[[120 119 117 128]
 [112 128 111 114]
 [107 128 107 111]]: 107

[[106 117 147 103 134]
 [128 130 127 127 124]
 [130 132 125 129 123]]: 130

[[133 129 133 135 132 132 139]
 [138 145 123 134 111 143 137]
 [149 131 120 155 135 145 135]]: 149

[[110 154 135 126 139]
 [137 100 114 132 128]
 [110 154 133 126 139]]: 110

[[128 141 157 137 125 124 133]
 [129 131 147 118 144 120 144]
 [134 124 113 126 140 137 132]]: 134

[[129 128 127 127]
 [103 136 154 154]
 [128 128 128 128]]: 128

[[114 127 155 131 111 107 131]
 [120 131 141 135 128 139 110]
 [132 135 149 138 107 141 124]]: 132

[[106 104 102 100 101 101]
 [155 101 102 103 103 105]
 [114  99 102 103 102 100]]: 114
---
Q: 115  135  157  116  118  140
A: 135
Q: 112  109  103  144  148
A: 109
Q: 122  117  152   99  140
A: 117
Q: 134  128  124  103  148
A: 128
Q: 150  118  126  126  131  152
A: 118
Q: 142  137  156  147  148
A: 137
Q: 122  144  132  130  133  116  150
A: 144
---
[131, 127, 126, 138, 113, 99, 112] gives 126

[112, 109, 106, 107, 108] gives 108

[129, 133, 158, 144, 153] gives 144

[120, 118, 112, 152, 105, 147, 141] gives 120

[153, 151, 152, 154, 151, 151, 153] gives 152

[115, 109, 119, 103, 133] gives 115

[152, 132, 122, 125, 119] gives 125

[[150, 120, 104, 117, 154, 105, 105],
 [151, 151, 106, 153, 151, 105, 153],
 [105, 104, 105, 154, 104, 154, 105]] gives 117

[122, 145, 138, 155, 131] gives 138

[128, 126, 153, 143, 154, 132, 112] gives 132
---
137  125  129  130   98: 129, 137

156  111  112  144  131: 112, 156

110  142  124  144  120  133  142
135  118  142  118  151  132  121
109  141  108  141  117  119  132
: 118, 151

110  111  107  110  110
111  113  108  113  114
109  111  111  110  112
: 108, 114

116  107  103  106  105  104  105: 106, 116

129  148  137  146  109  103  134: 146, 148

153  105  115  113  128  124  126: 113, 153
---
[[107 150 109 149 108 105]
 [150 108 106 149 105 151]
 [147 135 148 107 149 109]] | 150

[[156 144 152 157 156]
 [136 128 129 130 131]] | 136

[[107 105 106 106 106 120]
 [108 107 109 107 107 106]] | 108

[[154 153 102 154 151 152]
 [142 105 155 106 107 105]
 [105 104 148 146 104 118]] | 142

[[129 127 128 131]
 [155 129 127 125]
 [127 126 125 128]] | 155

[[128 135 112 122 138]
 [131 106 130 127 132]] | 131
---
array([[110, 133, 126, 154, 134, 109, 144],
       [155, 142, 113, 119, 126, 155, 120]]) ans = 110, 120

array([137, 143, 150, 114, 146, 125, 129]) ans = 137, 129

array([[151, 125, 133, 107, 126, 149],
       [108, 130, 136, 114, 139, 148]]) ans = 151, 148

array([[121, 136, 143, 149, 103],
       [131, 133, 147, 153, 109]]) ans = 121, 109

array([101, 129, 122, 109, 141, 119, 134]) ans = 101, 134

array([139, 116, 100, 115]) ans = 139, 115

array([106, 147, 126, 135, 146, 152]) ans = 106, 152

array([128, 129, 103, 145]) ans = 128, 145

array([128, 133, 152, 154, 105]) ans = 128, 105

array([155, 156, 110, 142, 124]) ans = 155, 124
---
129  135  138  134  149 yields 138
138  146  104  145  149  111 yields 145
132  131  149  107 yields 131
136  120  136  130  139  155  131 yields 139
152  148  108  147  137 yields 108
156  136  148  146 yields 136
---
[100 132 137 131 145 139 136]
131, 145
[127 128 150 152 122]
150, 152
[138 136 119 150 133]
119, 150
[133 138 153 107 132 149 105]
107, 153
[150 109 116 116 107 145 115]
116, 150
[142 135 156 134 147 127 130]
134, 156
---
[[124 153 135 117 135 119]
 [128 154 119 122 144 129]
 [115 116 112 138 129 137]] -> 115

[[150 147 151 149]
 [136 135 136 136]
 [143 142 144 143]] -> 143

[[127 122 130 127 107 122 137]
 [147 125 144 133 150 146 131]
 [136 114 125 109 117 119 139]] -> 136

[[158 112 133 114 146 136 117]
 [129 120 132 146 121 132 115]
 [136 126 124 155 107 117 129]] -> 136

[[110 138 146 151 122 128 122]
 [121 126 135 143 132 117 133]
 [108 140 143 147 126 125 127]] -> 108

[[147 141 125 151 111]
 [127 131 116 121 122]
 [107 106 148 115 150]] -> 107

[[141 132 120 141 123 120]
 [117 123 136 116 132 136]
 [153 124 124 155 126 124]] -> 153

[[152 102 128  98 122]
 [127 150  98 108 121]
 [123 125 145 144 128]] -> 123

[[151 155 154 154 151 151 130]
 [102 102 101 104 109 104 132]
 [157 156 156 158 157 101 122]] -> 157
---
[107 145 138 131 115 145] >> 107
[140 146 153 137] >> 140
[115 150 136 140] >> 115
[132 126 126 125 102 133 116] >> 132
[114  98 107 122 156] >> 114
[135 129 106 124 107] >> 135
[130 137 114 111 122 129  99] >> 130
[131 117 105 121] >> 131
---
[102 126 116 128 141 114 109] Answer: 109
[ 99 135 118 153 146] Answer: 146
[106 148 106 157 110] Answer: 110
[116 117 112 118 107 133 129] Answer: 129
[104 114 115 130] Answer: 130
[157 157 155 144 119 146 131] Answer: 131
[107 135 119 134 127 142 106] Answer: 106
[152 155 121 120] Answer: 120
[152 123 128 125 147] Answer: 147
